Each row of D is roughly a mix of the hidden directions of one of several groups.
D:
[[ 1.41 -1.49  2.64 -3.22  0.27 -2.41 -1.78  0.81  4.44  0.78]
 [ 1.46  0.71  0.37  0.45 -2.24 -0.64  1.23  3.52 -4.56 -2.92]
 [-0.12 -3.79  1.06 -4.46 -0.37 -1.28  0.55 -1.61 -1.33 -3.13]
 [ 0.44  0.72 -1.43 -2.95 -0.92  1.09 -3.05  2.75  4.33 -1.60]
 [-2.38  0.57 -0.02  2.28 -3.15 -0.77 -0.63 -3.63  0.62  4.00]
 [ 0.61 -0.31 -1.62  0.40  3.01 -0.48 -1.79 -2.33  5.22  1.80]
 [ 0.49  0.16  4.47 -4.00 -0.74  3.27 -0.09  1.88 -0.75  0.18]
 [-0.58  4.83 -0.24  2.52  1.00  3.21 -0.26  0.53  1.71  2.63]
 [-0.96  2.77 -0.61 -0.20 -2.64  4.14  0.16 -1.29 -3.73  1.70]
 [ 0.05  0.92 -1.42 -0.78 -3.31  2.34  1.37  2.84 -3.72 -2.83]
 [-0.50 -1.80 -2.71 -0.31 -0.81 -4.15  3.21  0.01 -1.51 -3.21]
 [ 4.54 -3.06 -0.31  0.06  0.66 -1.42 -4.25  0.52  0.81  0.42]
 [-3.89  0.29  0.57  2.10 -0.55  2.16  1.85 -3.82 -2.96  0.05]
 [ 1.60  0.45  3.48 -4.66  0.08  3.21 -1.00  1.84 -0.54 -0.31]
 [-3.44  0.59 -0.45  2.61  0.11  2.29  2.34 -2.65 -3.79 -0.53]
 [ 2.31 -1.82 -1.48 -3.87  0.14  1.00  0.57 -2.81  1.88 -3.62]
 [ 0.95 -1.11  0.04  0.05  2.32 -2.85 -1.14 -3.21  4.18  2.63]
 [-3.18  1.87  1.14  3.56 -1.01 -0.53  0.50  1.96 -2.67  3.39]
 [-3.08  0.25  0.34  2.71  1.04  2.56  2.54 -1.28 -4.34 -0.28]
 [-1.50  0.77 -0.51 -0.96 -2.60  3.10  1.87  2.60 -4.09 -2.06]
 [ 2.41 -2.59 -2.97 -1.79  0.42 -0.60  1.08 -2.34  0.82 -4.39]
 [ 2.43  0.91 -2.33 -0.91  0.20 -0.67 -3.01  2.79  4.06 -2.21]
 [ 4.79 -2.29 -1.00 -1.46 -0.04  0.61 -3.33 -2.72  1.09  0.51]
 [ 2.72  1.02 -3.30 -0.37 -1.24 -2.75  0.05  3.59  3.11 -0.71]
 [-3.36 -2.09  1.11  0.27 -2.80 -1.82  1.72  2.51 -3.75 -0.48]
 [ 1.30 -0.34 -0.46  3.36  3.81 -0.88  0.08 -3.86  1.60  2.36]
 [-2.31 -0.17  2.01 -0.24 -0.77  3.38  0.04 -3.75 -3.95  0.72]
 [ 0.73 -0.27  0.00 -1.97  0.97 -1.47 -3.07  0.21  5.86  0.49]
 [ 2.00 -0.67 -1.18  2.91  3.14 -3.60 -0.22 -1.36  3.55  0.17]
 [ 3.29  0.99 -0.06 -1.73 -1.84 -0.32 -2.49  4.19  1.33 -2.80]
 [ 2.70 -3.22  0.76 -0.63 -2.20 -2.06 -3.44 -0.48 -1.92  2.86]
 [ 1.32  0.91 -2.00 -1.63 -4.33 -0.84 -2.44 -2.25  0.10  3.46]
 [-2.21  0.88 -1.48 -2.11 -2.80  3.72  0.67  2.90 -1.94 -2.23]
 [-0.89 -4.23  0.33 -2.12 -1.26 -3.43  1.50 -0.42 -2.34 -2.66]
 [ 0.93  1.41 -1.48 -2.43  2.34  1.33  1.88 -2.04  3.62 -3.56]
 [-0.84  0.48  0.40 -1.08 -3.18  1.34  1.78  3.14 -4.32 -2.40]
 [-0.09  2.28  3.65 -1.09  1.52  2.83 -2.32  0.88  3.01  2.53]
 [-0.83  1.70 -1.41  0.45 -1.26  4.11  0.21  3.44 -2.50 -3.04]
 [ 1.36 -0.16 -1.29 -2.10  0.22 -1.49 -3.10  0.38  5.63 -0.03]
 [-1.57 -1.48  0.97  1.28  2.76 -1.24  1.08 -4.35  1.81  3.45]
 [-3.20 -0.26  0.49  2.31 -2.33 -0.46  0.12 -4.42 -0.72  3.17]
 [-1.57 -1.31 -2.14 -0.22 -0.97 -3.99  3.69  0.41 -1.71 -3.05]
 [-1.77  0.88  1.41 -1.07 -1.37  4.00  0.00 -2.88 -4.13  1.21]
 [ 2.50  2.75 -3.87  0.30 -0.44 -0.49  0.46  4.35  1.53 -0.87]
 [ 0.59 -1.92  4.30 -3.32  2.87 -0.14 -0.98  0.43  2.54 -1.49]
 [-0.54 -0.47 -4.27  4.16  0.71 -3.13  0.38 -1.76  0.78 -1.19]
 [-0.65 -0.67  1.30  3.40  2.14 -0.45  2.36 -3.81 -2.62  2.41]
 [ 2.38 -1.57 -1.91 -0.43  0.19 -4.56 -0.40  2.32  3.49 -1.04]
 [-1.22  2.28 -2.18  4.76  0.79 -1.77  0.59  2.80 -2.16  0.98]
 [ 1.14  3.61 -0.89  0.49  3.47  2.67 -0.05 -1.86  3.69 -0.29]
 [ 4.02  0.15 -2.25 -1.04  1.36 -1.66 -1.12  4.50  1.38 -1.14]
 [-3.76 -0.33  1.47  2.11 -1.52 -0.10  0.60 -4.17 -0.72  3.20]
 [ 3.48  1.03 -1.25 -1.73  2.50  1.69 -1.08 -1.74  4.23 -1.64]
 [-3.36  1.33  0.98  3.20 -1.17 -1.42  0.69  2.13 -3.23  2.92]
 [ 1.51  4.36 -0.93  1.63  2.92  1.58 -0.72 -0.47  3.62  1.41]
 [-1.70 -0.70 -0.28  2.55  2.68  1.04  2.10 -4.47 -0.57  2.94]
 [-5.14  2.04  1.38  0.67 -0.06  0.95  3.47  1.82 -1.25 -0.92]
 [-2.10 -1.99 -0.31  1.82 -2.40 -0.52  0.69 -3.65 -4.00  1.99]
 [ 0.42  0.65  1.32 -2.52 -3.00  0.17 -1.23  4.81 -0.65 -2.98]
 [-2.57 -0.04  0.38  3.07 -1.94 -2.83  0.99  0.98 -3.67  2.89]
 [ 3.06  0.91  1.10 -3.36  2.14  1.67 -1.47  3.15  1.77 -2.52]
 [ 0.99  1.12 -2.87 -2.64 -1.59  0.07 -3.50  2.67  2.79 -2.12]
 [ 1.57  0.82  0.18 -2.44 -2.65 -0.62 -2.29  4.53  0.57 -3.01]
 [ 0.58 -4.82  0.49 -2.51  0.65 -1.75 -0.27 -0.04 -1.01 -4.11]
 [ 1.24 -0.95 -0.31 -3.84  1.34  2.18  0.61 -1.25  2.64 -4.35]
 [-2.40  0.79 -1.43 -2.19 -3.00  3.66  0.86  2.55 -2.16 -2.05]
 [-2.00 -2.79  4.93 -0.78  2.21  0.98 -0.39 -2.81 -1.05 -0.03]
 [-3.27 -0.34  0.70  2.56  1.62  1.63  3.23 -0.48 -4.21  0.38]
 [ 2.38  0.71 -0.68 -1.43 -1.63 -1.89 -1.62  4.72  0.69 -3.36]
 [ 3.07 -1.23 -3.35 -0.92 -2.30 -4.21 -1.18  1.31  1.06  1.17]
 [ 1.22  0.57 -1.73 -2.23 -4.27 -0.80 -2.50 -2.74 -0.01  3.04]
 [-3.27  0.34  0.01  2.20 -0.36  2.60  1.78 -3.28 -3.88 -0.38]
 [ 1.67 -0.82  1.94  2.63  3.11 -3.22 -0.56 -2.80  2.14  2.16]
 [-1.13  0.94  0.06 -0.27 -2.59  1.64  1.14  3.20 -4.65 -2.61]
 [ 1.28  0.02 -4.11 -0.61  0.27 -0.20  2.92 -0.66  1.68 -4.56]
 [ 0.07 -1.62  0.02  0.77 -1.18 -3.80 -2.31 -2.88  4.01  1.69]
 [-2.98  3.05  1.99  1.85  2.05  4.41  1.42 -0.22 -0.56  0.09]
 [ 0.49  1.65 -0.38 -1.51  1.29  3.69  2.05  2.95 -3.37 -2.60]
 [ 0.56  0.66  0.20 -3.34  2.21  1.03  1.72 -2.80  3.79 -2.94]
 [-4.44  3.41  0.33  0.50  0.03  2.21  3.76 -0.42 -0.79 -0.34]
 [ 0.71 -0.32 -1.17  2.03  3.94 -0.27 -0.66 -2.34  4.63  1.60]
 [ 1.17 -0.29  0.56 -2.95  3.00  2.78 -0.41 -0.94  3.09 -3.73]
 [-0.71  1.03 -1.54 -1.25 -2.96  2.50  0.99  2.83 -4.01 -2.45]
 [-4.88  2.06  0.58  0.73  0.10  0.39  3.90  1.80 -1.19 -1.66]
 [-0.35 -0.31  2.20  3.01  0.45 -0.03  2.87 -1.85 -4.96  1.03]
 [ 1.44  1.34  0.27 -1.96  2.76  3.56 -0.63 -0.38  4.07 -2.54]
 [-2.85  0.31  2.31 -0.40 -0.91  3.30  0.38 -3.56 -3.35  1.47]
 [-0.49  0.55  0.45 -1.11 -3.42  1.25  1.47  2.97 -4.46 -2.34]
 [ 0.73 -0.21 -2.14 -2.33  0.35 -0.67 -2.55  0.18  5.82  0.08]
 [-3.44 -0.55  4.12  1.43  2.35  2.38  0.85 -2.01 -1.76  1.19]
 [ 1.47 -1.15  0.56  1.71 -2.02 -3.68 -2.35  1.08 -1.48  4.29]
 [-3.24  2.17  1.22  3.63 -0.69 -0.49  0.51  1.90 -2.50  3.31]
 [-1.97 -1.31  1.28  1.50  2.27 -0.65  1.45 -4.64  0.52  3.55]
 [-1.45 -4.48  2.40 -2.43 -1.54 -1.04 -0.31  1.91 -2.43 -2.17]
 [ 2.69  1.12 -3.50 -0.06 -1.54 -3.02 -0.42  3.10  3.08  0.34]
 [-1.59  3.09 -1.96  0.00  1.61  1.59  3.56  0.67  2.23 -3.54]
 [-3.79 -1.07 -1.13 -1.10  1.81 -0.57 -0.07 -3.79  2.34  3.19]
 [ 1.95 -1.07  3.16 -3.12  3.64  0.96 -1.28  2.16  1.38 -2.16]
 [ 2.93  0.63  0.34 -0.76 -2.84 -1.53 -0.38  4.05 -2.11 -3.25]
 [ 1.76 -0.86 -0.28 -1.71 -1.22 -3.31 -2.69 -1.22  4.84  0.46]
 [ 1.06 -0.91  0.64  1.60  3.13 -2.92 -0.83 -3.45  2.91  2.71]
 [-0.48  0.27 -1.54 -1.15 -3.66  1.86  1.06 -1.42 -5.13  1.15]
 [-2.14 -0.86 -0.24  2.18  2.03  1.02  2.31 -4.68 -0.54  2.96]
 [ 1.88 -1.14  0.81  2.28 -1.70 -0.55 -3.67  0.40 -1.64  4.64]
 [-3.12  2.44  1.80  3.16 -0.39 -0.63  0.17  2.40 -1.72  3.67]]

Here is one row from each group, named. Which group is each of the other rows in?
[ 1.97  1.23 -1.93 -1.98 -2.19  0.19 -2.38  4.13  0.93 -3.19] => W
[-4.18 -0.58  0.43 -1.53 -0.71 -0.47  3.91  0.36 -2.27 -3.16] => B
[ 2.69  0.40 -0.51 -4.19 -2.89  1.80 -2.77 -1.01 -2.18  1.16] => V

[-1.92  0.39  0.24  2.90 -2.21 -2.67  0.35  0.84 -3.50  3.77] => B
[-0.19 -2.36  5.56 -2.66  2.00  0.48 -1.06 -0.31  1.58 -0.41] => V
[ 1.07 -0.67 -2.63  2.39 -0.13 -3.75 -2.27 -1.98  3.78 -0.07] => V
[-1.20 -0.28 -1.82 -1.13  1.53  1.09 -1.96 -2.72  5.18  1.98] => W
[ 1.97  0.33 -2.33  2.03  2.79 -0.30 -2.09 -1.65  4.79  0.47] => W
[-0.60  1.26 -1.05 -0.19 -3.57 -0.82 -1.64 -2.70  0.37  5.00] => V
[ 0.51  0.64 -2.71 -1.41  1.75  0.84  2.84 -1.84  2.28 -4.61] => B
[-0.28  0.75  0.53 -0.86 -2.84  1.39  1.39  3.01 -4.93 -2.18] => W
[-2.03  0.80 -1.54 -0.15 -2.42  2.72  1.89  1.48 -4.76 -1.69] => W
[ 1.41 -2.11  0.13 -4.58  1.08 -2.01  0.76 -2.40  1.57 -3.19] => B
[-2.51 -2.32  0.23  2.57 -1.35 -2.61 -0.07 -4.30 -0.55  2.42] => V
